The rows below come in pairs that one turn or mirror swaps. Which row does each named row swap with?
The rows were stretched afterwards, more along some directions than others.
j544: [ 0.35 -2.08 -0.30 -1.52 -0.56 -0.91 -0.19  1.01 -1.55  0.04 -1.58 -0.46
  1.54 -0.69 -0.27  0.74]
j555: [-1.22 -0.60  1.57 -1.12  0.74 -0.86 -0.47 -0.91 -0.79 -1.13  0.84 -1.46
 -1.51 -0.61 -0.12  1.36]
j715: [-1.23 -1.70  1.50 -1.56 -0.27 -1.44 -0.54 -0.20 -1.85  0.01  0.19 -0.64
 -1.32  0.01  0.51  1.81]
j604: [-0.79 -0.80 -0.03  0.73  0.35 -0.29  0.07  0.65 -1.74 -0.70 -1.09 -0.14
  0.09  0.20 -0.45  1.48]
j990: [ 0.68 -1.72  1.33  1.38 -1.22 -1.99  1.70  1.32 -1.97  2.22 -1.96 -0.26
  0.35  1.08 -0.15  0.20]
j773: [ 1.03  0.77 -0.57 -1.10 -0.01  0.29 -1.33  0.42 -0.01 -0.72 -2.13  0.64
  0.87 -0.86 -0.39  0.51]
j916: [ 1.20 -0.11  1.71 -0.69 -1.79 -1.39  0.02  1.38 -0.39  0.50 -0.73 -0.45
 -0.25  0.67 -0.99 -0.65]
j845: [ 0.55 -1.43 -0.41 -1.80 -1.09  0.02 -0.39  1.02  0.01 -0.02 -0.90  0.30
  0.78 -0.28 -0.20  0.77]
j80: [-0.87 -2.46  0.07 -0.59 -1.13 -1.96  0.36 -0.08 -2.15  1.86 -1.28 -0.32
 -0.80 -0.83  0.50  1.56]
j141: [ 2.11 -0.70  0.51 -0.39 -1.17 -0.61  0.72  0.11 -0.80  0.18 -2.73  0.66
  0.19 -0.08 -0.59  0.29]
j878: [ 0.80 -1.11  1.24  0.00  0.35 -1.03  0.19  0.48 -0.66  0.27 -0.34  0.53
 -0.60 -0.56  0.29  1.13]
j705: [ 1.41 -1.47  3.30  1.60 -1.18 -1.42  1.18 -0.22 -2.20  0.47 -1.09 -0.76
 -2.41 -0.14  0.05 -0.01]
j304: [-1.32 -1.76  0.56  0.13  1.61 -0.44 -0.50 -0.36 -1.41  0.47 -1.19  0.33
 -0.93  0.17  0.42  2.20]
j178: [-0.37 -0.92  0.74  0.87 -0.95 -1.62  0.96  0.85 -1.42  2.04 -0.53 -0.19
 -0.03  1.38 -0.36  0.35]
j299: [ 0.04 -2.41  2.91  0.22 -1.96 -1.54  1.27  0.75 -1.37  2.09 -1.49  0.70
 -0.45  0.28  0.56 -0.01]
j96: [-0.34 -2.35  2.74  0.25 -0.77 -1.91  1.07  0.79 -2.12  0.31 -1.09 -0.48
 -1.13  0.25 -0.80  0.42]
j897: [ 1.26 -2.51  1.82 -0.77 -1.67 -2.91  0.82  0.20 -2.03  1.30 -1.55 -0.12
 -0.40 -0.52  0.02  1.44]
j584: [-0.69 -2.20 -0.21  0.01 -0.92 -0.65  0.00  0.20 -3.25 -0.09 -1.28 -1.62
  0.31  0.03  0.44  1.51]
j644: [ 1.90 -0.36 -0.14 -0.35 -1.26 -1.15  0.48 -0.40 -1.71 -0.73 -0.98 -0.66
  0.22 -0.84 -1.01  0.97]
j857: [ 0.21 -1.84  1.50 -1.30 -1.10 -0.79  0.49  0.44 -1.28 -0.39 -0.21  0.39
 -0.70 -0.52 -0.34  1.38]
j257: [-0.20 -2.65  1.91  0.48 -1.09 -1.19  1.98 -0.11 -2.15  0.60 -0.12 -1.21
 -1.08  0.78 -0.73  0.38]
j456: [ 0.97 -0.98  1.32  0.36 -2.56 -1.87  0.73  1.19 -2.49  1.04 -0.84 -1.44
 -0.58  0.91 -0.14 -0.06]
j726: [-0.71 -1.87 -0.82 -0.80 -0.06  0.16 -0.86 -0.24 -1.85 -0.50 -0.75 -0.60
  0.64 -1.56  0.77  2.29]
j810: [ 0.86 -2.09  1.59 -0.81 -1.38 -2.08  0.27  0.58 -2.28  0.75 -1.01 -1.04
  0.17 -1.42 -0.12  0.34]
j423: [ 0.32 -1.26  2.40  0.48  0.34 -1.48  0.60 -0.38 -1.97  0.35 -1.00 -0.73
 -1.73  0.18 -0.98  0.08]
j21: [-0.17 -2.46  1.82 -0.40 -0.48 -1.67 -0.31  0.38 -1.65  1.08 -1.68 -0.88
 -0.19  0.11 -0.04  0.34]
j377: [-0.87 -0.90  0.35 -0.78 -0.78 -0.03 -0.80  0.66 -0.45  0.01 -0.31 -0.19
 -0.43  0.78  0.28  1.52]
j595: [-0.32 -2.47  2.36 -0.10 -1.38 -1.33  1.37  0.13 -0.92  1.68 -0.51 -0.14
 -1.14  0.82 -0.77 -0.18]
j310: [ 0.26  0.11  0.22  0.30 -0.99 -0.57  0.82  0.68 -1.29  0.36  0.14  0.12
  0.82  0.26 -0.28  0.10]
j840: [-0.32 -3.53  1.48 -0.76 -1.13 -1.60  1.13 -0.41 -1.90  2.20 -1.62  0.78
 -0.07 -0.81 -0.12  1.25]
j437: [-1.34 -1.22  1.51  1.05 -0.47 -1.04  0.14  1.17 -1.96  0.75 -1.06 -0.38
 -0.10  0.97  0.07  1.64]
j216: [ 0.84 -1.14  1.27 -0.25 -1.25 -2.57  1.34  0.27 -2.67  0.81 -0.43 -0.71
 -0.69  0.93 -0.15  1.08]
j387: [-0.39 -2.36  1.36  0.62 -0.70 -0.97  1.34  0.01 -1.68  1.84 -2.01  0.75
 -1.45  0.24 -0.45  0.83]
j496: [ 2.13  0.55  1.00  0.97 -1.98 -1.43  0.70  1.52 -1.99  0.53 -2.09  0.21
  0.33  0.06 -0.59  0.01]
j692: [ 1.73  0.97  1.87  1.09 -0.73 -0.91  0.48  0.35 -0.85  0.20 -1.18 -0.24
 -1.65 -0.20 -0.45 -0.45]
j670: [-0.73 -0.72  1.29 -0.64  0.71 -0.76 -0.99 -0.06  0.03  0.24 -1.63 -0.01
 -0.50 -0.75  0.68  1.48]
j98: [ 0.27 -0.62 -1.01 -0.95  0.71 -0.46 -1.17  0.73 -0.56 -1.01 -0.05  0.17
  0.44 -0.78 -0.62  0.62]
j499: [-0.62 -1.84  2.37 -1.04  0.24 -1.11  0.16 -0.08 -0.31  0.47  0.31  0.40
 -2.32 -0.36  0.61  1.51]
j441: [ 0.55 -1.25  1.81 -1.01 -0.37 -0.36  0.43 -0.09 -1.00 -0.83 -0.34 -1.17
 -0.74 -0.63 -0.66  1.17]
j381: [ 0.23 -1.63 -0.02 -1.92 -0.99 -1.76  0.61 -0.23 -1.22  0.42  0.09 -0.62
 -0.48 -1.50 -1.17  0.24]
j474: [ 0.63 -0.84  0.13  0.48 -1.19 -2.10  1.33  0.03 -2.99  1.63 -0.64 -0.41
  0.74 -0.21 -0.93  0.52]
j410: [-0.71 -3.26  2.24  0.59 -0.89 -1.42 -0.24 -0.05 -2.49  0.58 -1.31 -0.65
 -2.31  0.01  0.67  0.87]
j416: [-0.17 -1.06  2.00 -0.29 -0.57 -0.55  0.46  0.78 -0.79 -0.50 -0.48 -0.39
 -0.12  0.09 -1.48  0.21]
j367: [-1.62 -1.55 -1.00 -0.75  1.02  0.30 -1.28 -0.45 -1.39 -0.74 -0.14 -1.01
  0.43 -0.03  0.22  2.02]
j505: [ 0.27 -1.17  1.41  0.29 -0.81 -2.58  1.97  0.60 -2.40  1.66  0.03 -0.30
 -1.13  0.60 -1.51  0.01]
j55: [ 0.78 -0.47  1.52  0.68 -0.79 -1.39  0.39  0.98 -1.91  0.88 -1.80 -1.02
 -0.06  0.22  0.27  1.38]

Swapped with j96: j604
Swapped with j416: j437
Swapped with j897: j644
Swapped with j990: j257
Swapped with j178: j595
Swapped with j692: j499
Swapped with j141: j216

